In the rows, 128 means zero.
The rows below fall into families. The same turns and mirrors carry the whole set onto itself and the rows of a family onto each other. For each named row, which other rows are in its family? Write them in the order they are listed.
These 15 rows form 3 families of 5 rows each.
bap: [117 149 130  98 104 149 142 158 127 159 156 137 125]
Lumus: [113 153 127 153 146 129 127 140 129 144 139 151 124]
zugo: [156 112 121 157 125 110 147 168 113 148 144 156 137]
visum: [136 124 109 107 122  99 156 140  94 104 132 175 153]
situ: [121 151 124 156 131 129 112 145 116 125 148 147 130]
bot: [118 156 132  88 120 149 145 137 128 152 139 150 123]
Vuzef: [150 138  99 100 118 141 163 135 105 142  96 155 144]
dideb: [122 153 125  89 120 143 152 174 132 154 134 132 127]
Lag: [150 148 102 118 110 149 147 147 109 134  92 137 143]
Kuzo: [155 133 136  99 115 101 148 148  84 118 146 167 149]
vub: [137 134 121  96 107 111 146 146  89 102 137 164 156]
seril: [155 158 117 109 126 133 149 146  97 126  90 143 142]
Bikos: [116 140 118 133 138 126 104 155 132 129 148 145 139]
Kagu: [126 120 121 151 133  98 170 163 109 141 150 163 132]
kaz: [147 121 123 154 116 109 172 175 101 138 144 155 138]

Which other rows belong to the same family as dideb? zugo, Kuzo, seril, Bikos
Which other rows belong to the same family as visum? Lumus, bot, Vuzef, Kagu

The rows below fall into families. The same turns and mirrors carry the whole set onto itself and the rows of a family onto each other. For each named row, which other rows are in its family? Write them in the order they are listed.
These 40 rows form 5 families of 8 rows each.
nam: [125 114 135 138 162 140 121 115 119 128 146  91 100 120 117 114 148 154
 109 143 114 118 165 125 149  99 120 124 108 123 150 109 119 134 149 130
  92 138 142 128 127 134 118 128 132 129]
soni: [121 104 127 123 116 141 106 114 137 138 133 113 102 133  94 121 115 164
 132 141 121 143 135 118 133 117 140 142  93 108 146 132 145 129 149 151
 121 121 149 172 152 132 148 120 147 132]
Valo: [109 132 132 154 143 127 137 146 124 120 127 118 131 116 119 136 131 125
 139 143 140 158 103 156 129 144 121 132 129 136 135 126 141  99 116 126
  82 105 100 129 101 152  87 115 139 127]
milum: [ 99 112 136 121 131 141 120 156 113 114 107  96 108 121 114 143 135  94
 160 139 114 127 127 124 110 154 144 152 108 125 125 108 170  80 124 131
 117 104 119 117 117 139 120 113 157 142]
sud: [113 139 127 138 134 123 131 137 121 112 136 112 127 120 114 148 142 117
 136 170 144 168  99 148 136 150 122 142 120 125 133 112 150 104 123 123
  77 121 102 129 130 156 101 114 140 119]
pim: [113 131 131 142 144 126 137 144 123 124 122 103 139 115 114 140 145 125
 135 164 139 169  96 152 131 147 115 133 114 141 140 105 145 105 121 116
  84 107 107 119 122 153  92 109 150 129]
sogi: [135  87 122 130 129 123 105 141 100  99 103 155 127 125 129 125 112  93
 144 138 118 124 106 127 121 148 137  96 148 139 115 114 159  99 132 139
 139 124 132 107 120 142 118 138 115 120]
Tum: [116 101 124 130 130 139 112 116 146 126 138 107 115 146  81 138 111 156
 126 146 114 142 126 112 135 110 132 138  97 122 144 127 150 143 153 139
 117 118 144 181 150 125 132 118 142 130]
zul: [150 111 119 130 149 109 109 139 141 112 130  89 121 124 138 123 114 108
 134 123 122 155  83 175 122 140 107  91 130 163 127 105 149  99 112 138
 141 124 147 115 113 144 112 128 125 123]
dut: [119 101 123 125 126 132 108 109 123 128 140 101 104 133  97 140 108 155
 123 147 115 150 137 115 124 114 139 139 101 117 128 137 139 127 158 152
 106 134 150 173 153 134 145 118 160 131]
Num: [129 114 125 109 115 111 147 145 114 132 125 128 124 134 152 109 143 117
 144 120 126 135  95 100 126 113 129 130 112 133 139  95 117 146 162 137
 157 148 134 163 146 113 144 110 119 120]
Faf: [140  85 106 112 133 100 110 140  83 115 101 139 116 109 128 116 115 101
 133 134 106 134 116 129 128 133 127  93 149 137  98 120 151 106 131 126
 142 117 134 114 114 148 116 130 114 111]
rele: [135 111 151 121 142 113 141 160 120 145 125  94 105 113 119 116 132 144
 131 135 158  96  96 123 147 114 115 114 126 114 104 114 114 147 161 139
 154 127 162 138 119 140 157 122 120 116]
vip: [140 113 147 132 151 113 148 159 136 138 136  88  95 125 118 105 123 139
 121 137 157 107 101 112 152 119 115 105 115 118 102 112 121 157 145 130
 161 133 148 141 120 136 145 108 118 117]
pes: [159 120 123 135 146 113 118 132 135 117 115  88 131 127 142 119 111 109
 132 124 124 160  86 166 114 134 121 107 125 160 123 116 153 111  92 121
 143 121 136 122 107 149 102 125 128 124]
govi: [118 103 144 118 139 150 123 148 111 111 115 102  99 114 127 132 142  93
 151 149 131 135 136 132 116 151 143 146 119 129 126 114 160  78 112 140
 115  99 116 103 116 132 132 111 162 135]
kisar: [132 115 144 126 143 125 134 145 132 151 130  97 101 125 119 113 138 146
 128 131 148  99 100 109 157 112 133 111 114 115  93 120 116 150 150 130
 158 133 149 132 104 134 146 120 113 112]
gokog: [146  90 114 128 125 108 110 145  97 103  98 143 117 106 127 120 112  91
 142 138 109 122 109 136 139 147 128  85 145 134 108 119 151 100 128 141
 136 125 141 118 107 149 113 126 131 115]
zom: [121 125 135 112 115 106 146 133 126 130 117 110 119 139 147 108 127 123
 153 119 127 138  94 101 125 109 115 129 109 135 142  99 124 142 167 147
 155 135 145 168 160 119 141 104 121 127]
rular: [110 130 134 139 146 133 143 148 124 117 115 104 134 118 102 142 143 111
 133 155 130 165 103 140 138 147 116 135 128 129 129 115 149 104 123 117
  82  98 107 124 109 149  87 105 134 136]
nen: [130 106 127 129 162 158 124 129 139 128 128 101 106 129 109 117 153 140
 120 137 109 110 172 117 150  99 128 129 110 119 145 110 124 147 137 123
 107 125 156 140 128 120 120 127 136 126]
leso: [142 122 119 126 143 104 118 143 138 115 122  88 130 127 135 131 101 114
 129 122 118 165  91 169 125 141 104  89 120 162 132 117 142 108 111 125
 146 114 139 118 120 146 100 117 122 113]
gusi: [135  87 114 106 126 111 105 143  95  99  94 140 126 114 133 126 110  89
 152 139 109 123 122 130 131 137 122  93 142 146 114 112 149  98 135 134
 143 116 139 113 125 142 119 130 125 105]
Kodor: [137 115 142 141 166 159 124 116 131 120 135 107 101 126 110 112 148 145
 115 129 126 103 158 120 147 108 121 134 106 122 129 117 102 140 145 122
 110 133 148 137 126 115 124 135 142 130]
pasip: [131 119 143 120 145 116 148 154 123 138 127  94 100 116 121 116 139 135
 123 131 150  99 105 117 160 120 104 107 115 117  97 115 117 151 156 121
 156 120 160 133 124 133 140 118 111 112]
ludu: [106 101 141 126 148 133 125 149 104 102 130  93  98 108 134 149 144  97
 144 149 127 120 136 130 119 153 143 150 111 128 124 106 160  80 117 143
 113 109 113 119 124 140 129 126 167 133]
bavi: [110 105 136 110 146 150 114 138 116 101  98 102 103 114 121 135 122  93
 157 141 131 127 125 127 116 151 141 152 118 127 120 114 164  73 119 143
 116 121 110 111 118 148 129 121 156 134]
Nidi: [124 119 142 116 130 107 135 139 128 134 120 111 126 134 145  96 133 134
 153 124 140 138  91 105 121 108 115 128 115 137 139  87 105 138 166 145
 147 149 144 164 149 130 141 107 118 136]
raf: [137 121 142 122 117 107 145 142 119 122 114 121 118 138 140  96 124 122
 157 131 135 124  99  94 123 108 130 122 116 131 147  97 113 153 163 141
 148 150 138 166 148 118 141 107 131 125]
Poki: [149 127 120 132 144 103 110 130 132 106 113  91 121 125 136 117 105 106
 134 122 109 160  82 158 119 143 118  88 115 153 137 107 142 102 103 139
 149 128 130 123 115 148  98 116 128 131]
veke: [132 102 143 130 161 150 125 110 132 129 134 102 105 114 110 105 156 156
 107 134 124 122 159 121 160 109 119 124 105 121 151 114 115 141 139 129
 102 120 140 139 124 123 123 128 131 134]
vem: [113 105 122 129 126 128 112 112 132 132 136 117 107 139  91 129 118 160
 135 149 115 155 122 110 134 109 130 138 101 128 147 123 152 135 158 144
 109 129 155 173 160 127 139 119 159 132]
vev: [124 108 137 132 171 146 121 118 133 133 134  94  94 120 107 119 161 153
 114 142 118 113 161 120 153 106 121 118 106 128 139 109 121 140 140 127
 105 128 159 123 127 121 128 131 147 125]
katik: [146 124 118 119 137 107 118 135 125 117 120  86 124 130 135 127 103 107
 123 109 107 168  86 162 108 142 120  93 121 152 143 116 144 112 120 127
 149 129 135 111 121 137 109 127 120 123]
Kep: [115 131 139 142 130 127 127 139 119 114 134 120 126 123 104 129 134 121
 138 163 144 169  97 149 131 150 119 137 119 136 136 116 153  97 122 115
  87  96  98 124 117 144  97 106 138 130]
Misu: [143  96 114 120 128 104  91 136  98  99 102 149 125 116 129 124 118  96
 154 146 116 129 103 142 120 133 124  95 153 145 110 109 144  95 131 140
 136 116 146 122 126 144 116 138 127 113]
vaved: [132 118 150 120 128 119 147 136 121 130 120 119 121 138 141 100 119 130
 146 116 126 142  87  98 137  96 129 138 121 134 151 101 118 141 162 145
 151 149 144 169 147 123 135 118 126 142]
ges: [139 123 142 115 151 112 147 160 117 139 135  91  98 123 118 121 132 135
 111 137 150 113  89 122 155 112 117 119 114 115 108 113 126 154 142 123
 175 123 145 137 126 135 143 122 110 111]
puna: [103  96 135 121 141 143 120 155 104 114 107 106 108 110 119 145 137 102
 154 157 126 127 129 125 117 156 144 145 112 127 122 104 165  78 126 142
 118 109 124 106 133 147 131 119 169 135]
linof: [126 109 123 141 127 141 121 106 143 134 141 113 108 146  96 124 111 158
 137 145 118 140 124 117 134  99 131 147 107 118 138 128 154 134 158 161
 118 128 134 177 149 135 145 113 141 126]

Which other rows belong to the same family as Num? nam, sud, dut, Faf, ludu, katik, ges
Which other rows belong to the same family as vev? pim, zom, leso, gusi, pasip, vem, puna
Which other rows belong to the same family as vip? soni, govi, gokog, raf, Poki, veke, Kep
Which other rows belong to the same family as Nidi? milum, Tum, zul, rele, rular, nen, Misu

The rows below fall into families. The same turns and mirrors carry the whole set onto itself and the rows of a family onto each other. For each named row, which other rows are in its family? Write them in the order they are listed.
These 40 rows form 5 families of 8 rows each.
Fizo: [ 86 138  73 142 105 139 138 118  85  84 157 131 167 108 134 105 198 141
  88 135 133 113]
vitu: [105 116 110 139 115 124 149 133  91 116 112 118 158 136 131 117 190  97
 134 154 123 128]
nizur: [ 98 104 112 131 118 115 145 132  93 130 124 107 159 129 139 106 189  99
 120 141 107 121]
Zuso: [ 98  99  99 133 116 123 167 138 103 112 113 117 158 129 130 127 193  92
 126 151 111 116]
fubog: [ 94 113 105 161 165 109 122 133 107 131 104 124 154 127 136 132 208 118
 127 172 118 122]
suz: [ 90 106  99 131 160 102 122 124 131 122 156 136 171 126 111 144 169 136
 131 167  90 138]
pumi: [ 94 135 107 133 127 135 130 115 105 118 147 115 167 109 102 116 158 115
 117 141  91 149]
dufin: [106 136 103 124 136 125 145 123 123 121 127 134 157  97 101 125 156 112
 119 141  96 149]
mipa: [ 97 106 101 140 122 124 160 131  98 134 117 125 141 121 135 130 181  92
 123 139 103 129]
Luv: [ 90 109  80 135 109 121 136 143 116 103 128 141 159 109 151  94 207 142
  89 161 138  74]
kora: [ 85 111  81 137 122 105 127 140 108  98 136 137 162 117 158 103 220 145
  89 150 143  89]
ritez: [ 84 122  52 145 109 146 136 120  93  95 155 130 151 111 137 109 182 139
  79 140 119  93]
lituz: [ 85 130  62 125 125 108 132 117 108  78 176 158 175 116 125 136 169 160
 102 157 129 124]
lol: [ 92 106  97 151 179 105 127 131 105 134 109 129 163 111 120 141 212 118
 127 161 106 119]
rab: [ 95 120 109 140 156 100 116 137 139 112 137 143 161 126 113 146 173 132
 136 182 105 142]
kibil: [ 99 108 105 142 172 113 136 130 121 135  96 132 154 114 126 129 206 116
 124 147 106 118]
dimut: [ 85 115  92 158 177 112 128 134 115 127  97 118 157 107 126 131 211 115
 111 169 108 117]
nogo: [ 82 120  60 115 126 113 153 120 126  78 169 157 171 117 121 131 161 158
 107 162 123 111]
Goze: [ 89 147  93 142 132 129 144 122 107 111 130 116 163  98  95 128 155 101
 110 155 101 149]
kavik: [ 97 147 106 141 121 128 134 124 106 115 138 124 161 114 103 127 154 106
 123 164 110 157]
fezoz: [ 74 119  50 142 150  95 114 125 123 108 151 150 159 109 141 124 173 152
  78 169 118  88]
zuga: [ 89 118  60 152 158  98 116 117 123 118 133 151 169 113 148 134 188 164
  75 172 134 105]
Milu: [ 78 130  66 143 160  84 109 128 117 100 145 152 172 105 142 123 192 162
  87 168 136 105]
sinur: [100 122  66 128 126 125 131 108 130  91 165 160 175 119 122 142 161 169
  92 158 119 124]
kap: [ 90 107 101 144 179  95 121 125 106 142 111 117 164 122 136 125 200 122
 118 156 105 115]
lopa: [104 105  78 138 114 113 137 126 115 113 120 139 167 123 163 106 208 142
  82 152 140  86]
mef: [ 86 120  54 128 130 121 137 113 116  86 160 166 175 116 117 135 158 163
 105 167 128 109]
fev: [ 93 111  74 125 129 119 125 133 120  95 124 138 163 116 145 100 208 150
  83 151 127  67]
Savi: [ 77 141  64 145 119 153 151 113  92  95 149 126 155  99 125 103 185 142
  83 142 127 108]
koge: [ 81 101  76 127 119 116 149 142 120  97 132 140 160 118 154 104 216 144
  96 156 132  78]
Nozup: [ 97 134  71 143  97 150 138 111 102 104 149 133 160 106 133 107 180 144
  73 140 126 118]
gotug: [ 90 103  96 129 148 100 132 141 147 107 140 139 162 116 109 154 173 121
 130 178  92 133]
Fafu: [ 76 123  56 147 152  92 121 129 121 112 132 153 167 103 141 118 179 156
  83 179 142  88]
zasa: [ 68 133  59 147 166  96 124 128 126 109 140 144 164  93 139 118 186 158
  80 174 129  99]
nitu: [ 95 108 104 136 123 107 155 135  87 126 112 122 160 119 127 124 196  89
 128 144 112 119]
tota: [ 93 141 108 134 119 122 139 131 105 119 136 124 162  94  99 124 164 101
 115 146  98 148]
fel: [ 89 106 100 143 153 104 129 139 141 131 138 145 146 113 118 148 172 123
 127 168  87 141]
gam: [ 91 111 105 136 147 107 122 139 133 114 146 147 161 109 103 154 182 128
 135 169  87 143]
bubed: [ 85 134  65 148 105 158 140 118  95  93 153 141 160 101 124 105 186 149
  91 151 127 106]
sir: [ 92 127  55 114 132 124 133 110 118  80 155 155 174 114 114 124 158 160
  91 147 118 101]

Which other rows belong to the same family as gam? Luv, lol, mef, Fafu, nitu, tota, bubed
Which other rows belong to the same family as lituz? Fizo, vitu, fubog, kora, rab, kavik, Milu
Which other rows belong to the same family as lopa? nizur, suz, pumi, zuga, sinur, kap, Nozup

The rows below fall into families. The same turns and mirrors carry the whole set onto itself and the rows of a family onto each other. For each named row, which other rows are in its family? Write them in the order they are listed.
These 20 rows form 5 families of 4 rows each.
Nav: [160 132 128 149 124 128 105  82 125 129 113 104 125 176]
bon: [157 122 104 121 139 117 114  93 125 129 125 116 118 179]
zap: [161 109 109 135 132 120 103  94 139 126 130 105 112 180]
vemi: [122 110 156 144 137 152  89 109 133  69 128 142 119 148]
vezal: [111 124 156  90 118 162 111 113 128  94 106 137 124 159]
kan: [127 107 148 135 153 149  95  94 157  85 136 139 120 154]
vaka: [157 115 122 119 110 121 106 125 109 122 135  97 159 175]
Riru: [148 119 118 139 138 116 104  87 147 127 112 125 127 176]
Lofu: [164 108 134 112 116 137  99 131 124 113 146  95 158 164]
vafos: [161 109 123 131 106 129 104 111 119 115 142  93 157 163]
zema: [113 134 160 123 121 159 119 106 102  83 105 125 132 146]
tem: [153 136 115 110 117 126  94 108 107 116 155  94 139 159]
bafit: [113 115 140  98 109 163 116 117 126  93  93 128 137 155]
vilef: [146 104 134 107 110 123 108 125 111 122 152  98 149 145]
roz: [107 117 151 101 117 164 117 123 121  82 117 125 125 148]
mesal: [152 116 104 133 131 115 103  98 132 124 104 120 109 169]
gali: [108 113 153  98 110 143 117 118 107 100 106 130 138 142]
mam: [123 107 159 131 143 153  86  97 135  77 117 147 116 165]
ton: [123 123 147 116 142 166  81  83 136  76 137 133 118 154]
vodi: [140 101 153 130 157 149  87 110 135  73 133 139 113 151]

Which other rows belong to the same family as zema? Nav, tem, ton
Which other rows belong to the same family as vaka? zap, roz, mam
Which other rows belong to the same family as vezal? bon, vemi, vafos

